[[110 130 133 124 133 121 138 123 131 125]
 [106 118 136 125 123 126 144 109 136 133]
 [129 131 128 127 129 125 124 135 128 126]
 [116 132 134 124 133 120 130 130 127 124]]
->
[[116 132 134 124 133 120 130 130 127 124]
 [129 131 128 127 129 125 124 135 128 126]
 [106 118 136 125 123 126 144 109 136 133]
 [110 130 133 124 133 121 138 123 131 125]]

[[128 129 128 134 126 127 129 133 124 130 129 125 129 130 129 131]
 [130 131 127 138 125 129 131 130 123 132 137 124 131 129 130 130]
 [133 131 124 132 128 129 130 116 129 125 142 128 131 125 127 125]
 [138 133 126 142 125 133 134 111 129 128 157 128 133 126 128 124]]
->
[[138 133 126 142 125 133 134 111 129 128 157 128 133 126 128 124]
 [133 131 124 132 128 129 130 116 129 125 142 128 131 125 127 125]
 [130 131 127 138 125 129 131 130 123 132 137 124 131 129 130 130]
 [128 129 128 134 126 127 129 133 124 130 129 125 129 130 129 131]]

[[140 136 131 134 111 131 154 141 120 116 114 122 114 136 135]
 [152 138 129 142 109 132 158 144 119 114 104 117 107 133 133]]
->
[[152 138 129 142 109 132 158 144 119 114 104 117 107 133 133]
 [140 136 131 134 111 131 154 141 120 116 114 122 114 136 135]]

[[128 124]
 [133 140]
 [143 152]
 [135 143]
 [138 147]
 [128 109]
 [127 122]
 [132 138]]
->
[[132 138]
 [127 122]
 [128 109]
 [138 147]
 [135 143]
 [143 152]
 [133 140]
 [128 124]]

[[120 125 139 121 139]
 [113 135 128 141 116]
 [133 127 127 126 134]
 [156 119 115 131 133]]
->
[[156 119 115 131 133]
 [133 127 127 126 134]
 [113 135 128 141 116]
 [120 125 139 121 139]]

[[130 154 125]
 [148 125 114]
 [117 110 103]]
->
[[117 110 103]
 [148 125 114]
 [130 154 125]]
---
[[124 158 100 139]
 [135 131 119 124]]
->
[[158 100]
 [131 119]]

[[130 130 136 133]
 [126 127 125 131]
 [125 123 127 131]
 [153 105 137 122]
 [130 123 131 129]]
->
[[130 136]
 [127 125]]

[[133 143 126]
 [153 143 150]
 [132 127 107]
 [135 140 139]]
->
[[143 126]
 [143 150]]

[[113 112 146]
 [110 105 122]
 [115 115 150]
 [123 132 147]
 [131 139 126]]
->
[[112 146]
 [105 122]]

[[108 119 127 127]
 [140 129 128 148]
 [122 124 110 148]
 [153 117 123 112]]
->
[[119 127]
 [129 128]]

[[103 136 125 127]
 [136 122 118 121]]
->
[[136 125]
 [122 118]]

[[141 101 148 120]
 [139 118 125 131]
 [123 116 122 127]]
->
[[101 148]
 [118 125]]

[[107 147 122]
 [108 149 120]
 [123 149 145]
 [116 138 142]]
->
[[147 122]
 [149 120]]
---
[[139 137 105 124 113 108 108]
 [143 114 118 142 106 104 157]
 [116 134 150 105 113 157 115]
 [136 118 120 141 119 104 115]
 [100 135 105 140 101 145 113]
 [ 98 103 123 100  99 146 134]
 [125 111 129 121 151  98 158]]
->
[[108 157 115 115 113 134 158]
 [108 104 157 104 145 146  98]
 [113 106 113 119 101  99 151]
 [124 142 105 141 140 100 121]
 [105 118 150 120 105 123 129]
 [137 114 134 118 135 103 111]
 [139 143 116 136 100  98 125]]

[[151 131 140 156 134 125]
 [124 134 121 127 119 118]
 [122 121 124 149 131 117]
 [118 138 127 132 106 151]
 [126 112 142 133 119 132]
 [121 125 141 132 118 122]
 [132 129 124 127 133 128]
 [115 131 122 139 131 120]
 [116 133 119 126 144 134]
 [135 127 120 134 141 129]]
->
[[125 118 117 151 132 122 128 120 134 129]
 [134 119 131 106 119 118 133 131 144 141]
 [156 127 149 132 133 132 127 139 126 134]
 [140 121 124 127 142 141 124 122 119 120]
 [131 134 121 138 112 125 129 131 133 127]
 [151 124 122 118 126 121 132 115 116 135]]

[[103 154 118 123 127]
 [144 133 132 118 121]
 [127 157 115 128 120]]
->
[[127 121 120]
 [123 118 128]
 [118 132 115]
 [154 133 157]
 [103 144 127]]

[[129 115 126 121 139 128 156]
 [130 138 125 111 132 129 105]
 [127 148 130 143 138 129 131]
 [127 151 129 143 132 129 131]
 [130 101 126 112 136 128 127]
 [129 148 124 122 106 126 137]
 [130 119 126 111 144 130 109]
 [128 107 130 142 150 130 133]
 [128 130 129 133 155 131 127]]
->
[[156 105 131 131 127 137 109 133 127]
 [128 129 129 129 128 126 130 130 131]
 [139 132 138 132 136 106 144 150 155]
 [121 111 143 143 112 122 111 142 133]
 [126 125 130 129 126 124 126 130 129]
 [115 138 148 151 101 148 119 107 130]
 [129 130 127 127 130 129 130 128 128]]

[[128 131 131 123 129 124 130 128 123]
 [125 124 129 138 121 135 123 131 120]
 [134 131 124 125 134 124 128 132 131]
 [120 128 128 134 121 134 129 130 123]
 [148 130 123 125 141 122 129 139 131]
 [150 125 127 124 147 117 134 130 135]]
->
[[123 120 131 123 131 135]
 [128 131 132 130 139 130]
 [130 123 128 129 129 134]
 [124 135 124 134 122 117]
 [129 121 134 121 141 147]
 [123 138 125 134 125 124]
 [131 129 124 128 123 127]
 [131 124 131 128 130 125]
 [128 125 134 120 148 150]]

[[139 126 125 120]
 [133 133 133 114]
 [126 142 142 108]
 [135 133 131 117]
 [145 112 116 120]
 [148 113 113 126]
 [123 153 148 110]
 [130 129 134 106]
 [136 125 128 114]
 [137 131 128 121]]
->
[[120 114 108 117 120 126 110 106 114 121]
 [125 133 142 131 116 113 148 134 128 128]
 [126 133 142 133 112 113 153 129 125 131]
 [139 133 126 135 145 148 123 130 136 137]]
